Turns in one plane each, and the order they were made in; the first pair answered
rel (before -> after):
[ 1.87  0.59 -0.62 -1.02 -1.37  0.38  1.01  1.24  1.17 -1.36  2.27 -0.08
  0.07] -> [ 2.29  1.04 -0.83 -0.88 -0.78  0.30  1.24  1.05  0.45 -1.59  2.05 -0.04
 -0.13]
[-1.37  2.60 -2.17  0.11  2.12 -0.35  0.46 -1.77  0.96 -0.99  0.13  0.98
 -2.61] -> [ 0.89  1.96  0.20  1.67  3.20  0.02  2.08 -1.28 -0.46  0.83 -1.06  1.14
 -0.94]
[ 2.86 -2.32  2.54  0.42 -3.12 -0.25 -1.99  0.76 -1.64  1.13 -0.68  3.09
 -0.32] -> [-0.55 -1.11  0.05 -2.32 -3.82 -0.58 -3.62  0.18  0.37 -1.74  0.73  2.74
 -2.46]
[ 0.88  1.66  1.24  1.48  2.13 -0.50  1.82 -0.28 -1.28 -0.28  1.70 -2.14
 -1.58] -> [ 1.76  0.00  2.79  1.93  0.22  0.11  1.20  0.89 -1.72  0.67  1.42 -1.08
 -0.41]
Leve (before -> after):
[-0.67 -0.30  0.91 -0.73 -1.55 -1.24 -1.31  0.73  3.33 -0.33 -0.62  2.07
  0.46] -> [-0.69  1.78 -0.38 -1.24  1.23 -1.31  0.01 -0.29  3.30 -1.08 -1.02  1.12
 -0.34]
[-1.99 -2.83  1.12 -0.88 -2.34  2.22 -3.53 -0.64 -0.14 -0.63  0.81 -0.51
 -0.05] -> [-2.79  0.13 -1.16 -2.10  0.88  2.14 -2.93 -2.47  0.47 -1.18  0.26 -1.37
 -1.57]
[ 1.08 -2.34  2.03  1.59 -0.63 -0.40  0.34  0.29 -1.48  0.54  0.56 -2.01
  0.43] -> [-0.75 -2.61  0.42 -0.09 -2.34 -0.26 -1.80  0.57  0.07 -0.65  0.23 -0.57
 -0.44]
noru (before -> after):
[-2.00 -2.46  0.90 -0.90 -4.96 -0.21 -0.87  1.66  2.05  0.95  2.51  1.34
 -0.01] -> [ 0.28 -0.57 -0.80 -1.97 -1.86 -0.13 -0.84  0.09  1.96  3.78 -3.28  3.27
  2.21]
[ 1.74  1.04  0.33  0.97  5.17 -0.68  1.95 -2.40  0.04  2.32 -3.84 -1.23
  3.35] -> [ 0.48  0.78  2.67  3.15  3.38 -1.09  3.39 -1.04 -0.34 -0.86  2.95 -5.03
 -0.40]
[ 0.87  1.99 -0.88 -0.58 -0.70 -0.33 -0.19 -1.17  0.79 -0.33 -2.50  0.81
  1.30] -> [ 0.50  3.11 -0.71  0.93  1.06 -0.52  1.29 -1.37  0.36 -1.13 -0.13 -0.70
 -0.22]
[ 0.15  0.21  2.51  1.28  1.09 -1.03  1.26 -0.23 -0.60 -1.22  2.38 -2.25
 -1.61] -> [-0.77 -2.06  2.60  0.29 -3.14 -0.63 -2.15  0.98  0.33 -1.28  1.35 -0.42
 -0.38]
Faz (before -> after):
[-2.14  1.88 -0.22 -1.97  1.41  0.85 -0.15 -1.70 -0.98 -0.27  0.80 -0.11
 -2.00] -> [-1.82  1.57 -0.80 -2.94  1.41  0.73 -0.25 -2.14 -0.46  0.10 -0.39  0.27
 -1.39]
[-1.35 -1.21  0.04 -1.64 -1.51  0.13 -0.89  0.81  0.64 -1.27 -0.05  0.42
  0.02] -> [-0.62 -1.20 -0.67 -1.94 -1.16  0.15 -1.23  0.83  0.59 -0.70 -1.60  1.72
  0.96]
[ 0.31  1.18 -1.40 -1.12  1.04  0.37  0.04 -0.01  0.36  1.81 -4.45  2.33
  1.17] -> [ 2.10  1.82  0.68  0.81  2.21  0.43  1.76  0.14 -1.56  1.87 -3.11  1.47
  1.00]

Between the rows of a pair lie 2 to 3 turns.
[ 0.18  1.16 -0.73  0.82  2.99 -0.62  2.31 -1.13  0.01  1.03 -0.75 -0.45
  0.22] -> [ 0.33  0.10  0.77  2.21  1.85 -0.49  2.88 -0.19 -0.78  0.51  0.60 -1.09
  0.07] => Faz, Faz, rel
[ 0.46  2.88 -0.55  0.15  3.75 -1.16  3.74 -2.96  0.09 -0.53  2.85 -2.69
 -3.25] -> [ 2.13 -2.46  4.30  2.70 -2.19 -0.44  1.96  1.00 -2.03  0.66  4.15 -1.53
 -0.67] => rel, noru
[-1.24 -3.32  3.29  2.05 -4.08 -0.25  0.16  3.28 -0.55 -1.78  5.76 -2.25
 -0.76] -> [ 3.39 -4.08  4.36  3.06 -2.86  0.28  0.50  2.87 -2.20  2.76 -0.19  0.52
  3.85] => noru, Faz, Faz
[-0.48  2.05 -0.90  3.70  4.99 -0.85  5.18  0.19 -0.86 -0.13  4.62 -3.70
 -3.15] -> [-4.32 -3.86 -3.13 -1.16 -5.99 -0.31 -4.50  2.46  2.91 -0.65  0.65  1.77
 -0.34] => noru, rel, noru
[ 1.48 -1.47 -0.79 -0.66 -0.10  0.00 -0.85 -0.22  0.26  2.60 -4.67  2.62
  2.14] -> [-0.93  2.61 -3.14 -1.98  3.50 -1.17  0.45 -1.99  1.47 -0.08 -1.83  0.13
 -0.87] => rel, rel, noru
[ 0.93 -0.60  2.38  2.99 -0.18 -0.46  1.74  0.72 -1.70 -0.72  2.33 -0.38
 -0.43] -> [ 1.80 -0.97  2.24  2.43 -0.43 -0.50  1.32  0.48 -2.21  0.98 -0.45  0.73
  1.60] => noru, noru, Faz
[-0.32 -0.12  0.25  0.65  1.19 -0.79  2.06 -0.30 -1.01 -1.52  1.98 -0.99
 -0.28] -> [ 1.20  0.22 -1.22 -0.35  1.92 -0.49  0.65 -0.97 -1.03  0.25 -1.74  0.89
  1.30] => noru, noru, noru
[ 2.42 -2.41 -1.57 -2.80  1.50 -0.63 -0.20 -0.03  1.78  2.99 -2.54  1.88
  0.69] -> [-0.64 -1.83 -1.24 -2.61  0.22 -1.20  0.36  0.63  2.96 -0.54  3.81 -0.86
 -3.11] => noru, noru, Faz
[ 0.71 -3.09  2.48  3.35 -2.39 -0.19  2.03  3.02  1.52 -1.38  4.67 -2.75
 -1.14] -> [-2.86 -2.77 -1.77 -0.34 -4.07 -0.57 -1.26  1.54  4.33 -2.91  3.44 -1.49
 -2.20] => rel, Faz
